(in the rows, 128 means zero)
The rows of Z fall into several groups, and each row is roughly a mix of its group's hidden directions.
Z (140 x 11):
[[116 138 110 104 145 104  90 142  77 122 133]
 [127 111 138 147 116  85 165 118 155 161 115]
 [ 92 138 109 166  94 145 113  97 145 131 122]
 [152 133 157 168 115 131 158 138 151  90 131]
 [112 106 112 139 167 115 118 170 117 144 162]
 [126 112 123 134 117 139 117  56 114 135 118]
 [126 146 150 135 165  81 151 129 160 114 131]
 [140  95 133  87  98 147 104 102 110 124 150]
 [156 152 138 145 114  96 168 128 155 155 113]
 [127 102 109 167 158 141 153 102 117  95 138]
 [160  99 144 109 133 147 140  74 128 135 111]
 [123  85 105 100 145 102 101 136 108 155 141]
 [150  90 169 116 128 155 157 109 139 129 148]
 [146 161 121 133 133 111 136  74 148  96 130]
 [101 107 131 120 159 146 167 107 168 123 140]
 [ 78 115 127 126 163 161 134 103 109 119 141]
 [123 117 135 145  96  93 148 100 136 159 164]
 [153 154 116 100 137 121  83 102 105 151 137]
 [144 116 139 149 112 120 172 149 175 125 109]
 [ 90 120 119 107 166 150 172 122 131 120 143]
 [109 172 120 155 131 155 145 117 112 155  96]
 [133 144 127 119 140 117 129 108 196 138 148]
 [114 124  89 119 155 147 134  99 102  91 109]
 [112 130 125 147 177 100 119 129 141  82 136]
 [122 123  75 111 142 156 109  97 109 112 140]
 [ 78  90 105 119 134 130 139 155 117 154 134]
 [107 133 109 137 161 146  86 103  95 123 108]
 [ 76 121 103 141 100 138  87 124 122 117 124]
 [172 117 133 104  87 123 109  92 113 135 132]
 [ 86 147 104 138  96 129 133  93 124 158 143]
 [153 147 136  89  86 129 161 125 142 151 122]
 [116  89 117 148 119 130 147 161 133 163  93]
 [135 105 106 117 126 104 129 142 162 154  79]
 [118 136 120 123 151 139 124  77  80 143 141]
 [118 158 137  92  75 136 127 121 127 151 107]
 [140 155 114 143 114 109 188 127 117 124 104]
 [173 151 146 130 138 106 136 149 123 118  82]
 [101 107 122 139 144  92 103 120 140  97  90]
 [160 136 126  89 144 134 128 108 138  77 142]
 [113 114 107 114 139  67 111 115  99 123 128]
 [141 159 116 106 159 164 103 153 121 101 113]
 [116  91 145 156 140 141 112 109 152 117  83]
 [103 136 120 104 126 135  62 148 119 127 127]
 [ 67 144 111  98 111 127 143 141 149 131 126]
 [165 123 135 126 141 174 119  99 103 156 140]
 [141 106 104 127 131 162 103  98 172 143 138]
 [179 140 128 111 128 123  86 107 109 142 149]
 [142 112 174 143 112 125 172 143 156 143 128]
 [127 107  95 103 136 119 101 137 147  83 102]
 [142 108 141 119 110 178 137 155 164 142 144]
 [146  87 155 162 142 121 107 125 142 108  97]
 [121 123 125 149 155 154 136 133 151 123  67]
 [137  90 123 135 176 156 126 117 126 130  91]
 [114 168 111 126 113 130  76 148 119 154 130]
 [133 146 134 159  85 122 102 114 170 138 146]
 [141 130 139 135 123 118 156  82 173 117 155]
 [126 121 118 133 123  96 159  93 112  78 133]
 [147  89  99 167 138 133 121  98 114 136 152]
 [ 81 101 134 120 136 119 144 146 143  81 140]
 [ 83  88 141 122 153 127 158 144 154 130 130]
 [125 114 144 149 103 143 161  89 159 151 147]
 [114 131 126 174 129 135 118  96 163 151  98]
 [122 162 121 111 132 116 101 121 158 153 175]
 [129 125 123 154 145 159 119 131 130  91  76]
 [165 131 133 140 103 161  92 144 116 160 113]
 [ 95 125 145 146 131 143 145 138 126  72 155]
 [135 150 125 118 111 121  96 125 145 160 182]
 [160  98 143 141 147 122 164 111 130 104 165]
 [109 127 104 152 164 124 170 157 142 130 103]
 [136 109 130 143 142 151 143 123 122 105  65]
 [149  97 163 128 129 101 143 134 166 160 139]
 [130 136 115 152 171 105 126 119 109 151  83]
 [156 153 142  87 101 142 106 108 157 114 140]
 [117 102 154 106  93 146 121 164 145 112  99]
 [134 126 126 137 118  76 127  96 165  99 135]
 [113 141  89 138  90 158 111 127 100 156 130]
 [166 147 161 155 124 165 136 114 141 101 122]
 [121  92 118 128 143 156 102 128 107  77 131]
 [101 164 125 133 100 162 147 101  95 130 140]
 [119 156 137 139 121 154 148  97 132 125  73]
 [165 178 122 130 105  99 111 122 105 117 127]
 [101 103 102 129 154 107 136 161 132 169 114]
 [107 110 137 114  69 118  95 110 118 119 125]
 [154 111 114  87 101 119 145 111 146  87 128]
 [154 121 125 114 151 135 146 132  86  85 156]
 [141 136 130 139 131 111 191 129 147 152 102]
 [118 143 149 136  92 149 162 137 164  95 132]
 [117 167 148 121 163 132 151 115 175 133 124]
 [120  89 125 101 128 109 120 163 151 117 168]
 [122 118 121 161 119  81 161 133 152 160 128]
 [109 141 116 139 136 101 152 120 138 144  68]
 [160 177 143 150 129 147 134 108 143 130  95]
 [164 134 154 134 116 172 152 145 136 162 121]
 [155  92 129 142  82 112  98 149 121 142 129]
 [163 115 156 112 113 141 130 129 132 106 182]
 [127  89 110 130 114  71 137 150 121 139 143]
 [129 160 137 103 138 155 180 137 134 137 100]
 [121 128 128 153 105 146  86 105 102  89 113]
 [ 78 113 164 128 151 134 161 149 121 137 137]
 [109 119 120 142 149 174  94 132 151 109  97]
 [141 139 126 102 112 135  94 161 120  91 164]
 [ 92 113  99 111 139  79 128 154 132 147 132]
 [107 179 118 113 167 152 112 106 128 132 136]
 [131 113 110 138 133 118 143 105 101  78  90]
 [115 161 105 113 162 145  92 106 159 136 129]
 [135 148 108 150 155  82 112 122  90 146 127]
 [152 149 124  91 164 120 109 165 103 115 123]
 [112 164  98 121 143 171 129 149 157 124 111]
 [157 133 119 111 129 173 159 163 121 153 116]
 [108 116  94 110 155 120 163 105 129  87 125]
 [161 139 164 144 126 161 137 120 156  90 123]
 [110 164 124 138 157 165 143 102 102 104 139]
 [150 117 159 101 161 106 139 128 164 122  98]
 [106 105 157 143 113  80 135 158 144 110 139]
 [125 106  96 180 136 138 155 117 110 141 151]
 [ 95 149 124 111 133 110 120 119 119 135 189]
 [123 150 108 149 133 143 130 156 183 126  99]
 [124 181 152 137 116 109 118 136 124 154 165]
 [122 103 146 131 107 154 175  90 134 139 145]
 [122  94 126 148 179 126 126 170 133 131 143]
 [126 131 140 149 115 180 112 104 140 106  92]
 [145 157 129  87  87 119 107 103 135 120 149]
 [126 101 143  95 128 118 144 110 153 106  79]
 [122 151  91 126 132 164  84 112 105 140 118]
 [ 89  96 129 119 144 168 140 125 124 146 164]
 [103 118 115 153 122 153 142 141 185 129 108]
 [145  95 130 142 128 156 146 130 135 168  85]
 [ 72 121 116  95 140 147 117 146 129 121 157]
 [142 127 170  88 106 115 146 154 151 140 108]
 [151 162 120 137  95 140 142 124 138 177 106]
 [100 128 118 167 173 105 143 141 110 126 105]
 [156  91 156 120 121 147 124 174 122 152 132]
 [117 156  87 160 120 142 118 130 102 135 167]
 [141 122  98 103 134  98 174 143 153 106 117]
 [108 158  95 112 118 134  73 125 120 111 120]
 [149 166 102 119 117 140 116  84 123 162 134]
 [129 144 151  92 119 128 136  96 101 175 130]
 [138 102 168 115 137 172 143  94 131 140 117]
 [134  85 138 139 108 129 105 172 134 153 103]
 [154 111 151 145 147 127 145  74 122 127 156]]
In each list below, two rows fit none of the groups, and each other row fits one group, some only roughly. Which are they? Name them in the order they come.
    q908: [109 119 149 139 129  71 111 155 152 140 113]
    q508: [116  75 121 137 134 146 102 111 169 132 121]
    q106: [143  84 140 113 138  95 132 114 156  91 114]
    q445: [119 153 130 115 140 162 104 144 164 146  89]
    q13: [162 135 133 147 138 149 122  93 152 110  84]
    q548: [138  81 122 120 145 117  85 131 153 117 157]
    q574: [137 170 125 122 151 155 152 121 102 111  89]
    q144: [150 108 115 122 174 157 139 128 124  85 139]
    q366: [131 117 130 154 144 110  69 111 124 121 158]
    q552: [130 135 106 134 135 158  99  68 123 120 141]
    q550: [104  80 151 129 121 151 146 129 135  84 133]
    q828: [105  83 137 137 141 164 155 135 102 119 105]
    q700: [129 132 140 124  87 105 110  70 138 135 132]
    q705: [148 124 169 140 159 134 145 158 140 121  88]
    q462: [130 137 176 102 131 117 166 106 132  98 140]

q548; q705
    q143: [137 133 109 170 115 170  90 150 117 130 131]
    q812: [171 157 116 133 154  96 139 145  95 116 135]
    q830: [111 127 152 174  99 124 122 149 152 156 103]
    q690: [128 124 112 161 143 141 142 127 113 172  82]
    q912: [131 157 150 112  93  87 155 123 148 124 151]
    q504: [125 123 155 108 128  90 167 112 161 107 111]
    q661: [119 146 152 126 108 182 133 103 127  92 130]
    q745: [130 129 140 188 139 156 159 147 115 119 133]
    q486: [142 116 127 109 141 111 188 164 133 127 139]
    q126: [132 140 118 145 122 104  79 139  97  98 103]
    q703: [124 184  97 134 128 130 162 112 121 132 153]

q143; q830
    q892: [125 111 152 105 112 121 140 109 164  77 115]
    q292: [146 100 140 110 113 112 131 161 114  89 165]
    q587: [106 163 128 141 133 116 172  81 135 134 131]
    q662: [121 144  97 102 144 107  95 135 110 172 145]
    q524: [159 124 144 116 137 153 146 140 106  94  83]
    q363: [134 128 106 119 134 125 181 160 120 159 100]
    q92: [153  98 121 127 156  84  99 143 114 141 151]
    q213: [133 104 129  97 144  96 138 145 166  96 105]
    q19: [106 171  92 124  88 113 102 125 129 124 130]
    q729: [114 116  83 126 118 123  79 125 132 125  91]
    q767: [111 127 123 134 162 165 120 134 159  94  93]

q363; q767
    q975: [116 138 111 148  75 101 109 143 150 119 151]
    q656: [133 150 131 139 164 146 117  92 108 137  83]
    q618: [ 99 146 119 165 100  95 158 131 128 141 154]
    q383: [140 105 111  98  88 124 114 110 105 169 133]
    q981: [118 147 115 154 101 135  73 130 131  97 114]
    q123: [135 170 103 144 142 109 122 125 108 176 114]
    q268: [143 141 126 167 167 137 139 150 139 161  99]
    q499: [102 132 134 131 140 128 146  78 137 112 175]
    q438: [ 82 111 107 152 134 138 178 131 128 137 138]
    q540: [157 144 125 124 135 125 110 180  84 134 123]
    q542: [132 111 125 123 183 113 121 144 157 140  91]

q438; q540
    q433: [113 142 151 138 121  69 140 122 115  92 130]
    q21: [109 135 149 136 163 166 117 108 167 143 109]
    q811: [140  90 120 181 124 127 151 109  99 124 131]
    q85: [106  97 147 149 103 124 122 109 103 130 177]
    q434: [102 145 121  99  99 156  91 139 109 113 103]
    q659: [119 120 132 179 114 145 103  81 139 124 122]
    q818: [159 108 166  96  95 150 118 145 114 138 137]
    q117: [113 122 117 152 137  86 127 105 150 166 159]
    q405: [102 139 126 116  86 129 128 122 111  97 176]
    q803: [104 126 121 152 157 127 159 166 156 148 104]
    q409: [144  88 128 114 146 116 150 106 180 137 128]

q811; q409
    q727: [104 137 132 101 140 165 130 124 178 128 157]
    q841: [109 142 115 150 137 147 118 163  71 128 121]
    q525: [167 139 133 119 142 118  94 141 110  97 168]
    q207: [145 162 135 141 143 158  93  92 137 129  98]
    q289: [127 148 114  93 113 134 111  88 113 158  94]
    q589: [155 138  83 130 155 138 118  87 127 109 148]
    q7: [166 101 156 112 153 110 144 120 107 135 164]
    q823: [152 170 115 105 140 102 152 129 157  99 139]
    q728: [149 118 134 123 113 129 127 164 173 173 130]
    q175: [132 149 114 129 126 149 118 172 145  94  87]
    q419: [123 128 114 178 125 111 161 133 169 132 107]
    q731: [169 180 132 122 149 129 141 114 139 151 149]

q727; q841
    q16: [145 109 123 123 125 151 115  92  93 163  95]
    q39: [126 117 147 115 122 145 194 129 124 141 102]
    q283: [101  93 114 110 108 128 153 153 154 162 111]
    q446: [129  98 125 123 135 187 130 155 141 158 130]
    q220: [140 128 128 130 117 101 196 123 150 126 141]
    q412: [137 128  96 119 102  82  93 131 128 129 160]
    q52: [149 152 152 185 118 155 150 135 124 120 129]
    q99: [119 120 142 106 132 135  93 173  96 161 132]
    q134: [ 98 157 104 152 134 100 150 153 122 165 127]
    q993: [108 169  89 114  91 117 132 129 134 155 117]
    q500: [ 75 116 115 136 138 149 148 118  93 138 101]
    q995: [115 139 145  93 151 101 182 117 133 139 133]
    q868: [114 113 110 127 143 176 145 124  77 128 131]
    q157: [137 131 112 151 131 124  83 168 131 167 140]

q99; q995
    q991: [134  78 136 152 163 128 114 125  92 114 136]
    q979: [172 140 151 105 122 127 155 166 155 120 139]
    q306: [143 112  96 122 118 138 153  85 104  99 153]
    q944: [135  75 124 162 131 136 122 159 122 131  95]
    q331: [112  95 125 144  93 104 103 152 140 103 158]
    q810: [104  92 134 113  85 160 141 114 109 114 143]
    q819: [148 155 117 125 122 107 111  87  89 142 101]
    q274: [158 141 136 116 161 114 179 137 148 106 141]
    q684: [147 175 120 146 125 110 128 137 125 140  75]
    q792: [133  96 131 119  99 102 152 161 170 121 140]
    q384: [156 144 120 117 127 121  97  82  92 140 106]
    q852: [117 121 144 102 130  90 127 117 119 127 187]
    q637: [173 111 109 140  97 163 112  99 115 130 134]
    q100: [119 106 126 143 121 149  83 161  98 112 155]

q944; q852
    q464: [164 152 139 144 125  96 171 108 115 151 119]
    q919: [159  89 172 102 129 145 124 149 132 111 137]
    q927: [155 137 143 128  97  78 162 150 131 121 136]
    q706: [190 148 129 108 142 139 136 107 135 114 104]
    q582: [180 141 115 123 138 135  99 124  96 153 106]
    q249: [122 108 108 134 144 117 131 123 125  63 155]
    q670: [ 93 118 118 147 104 151 114 137 152 122  78]
    q271: [133 148  90 131 163 159  98 161 119 133 123]
    q80: [143 120  96 135 111 146  70 112 103 122 125]
    q671: [111 149  89 110 166 119 110 114 135 100 100]

q706; q582
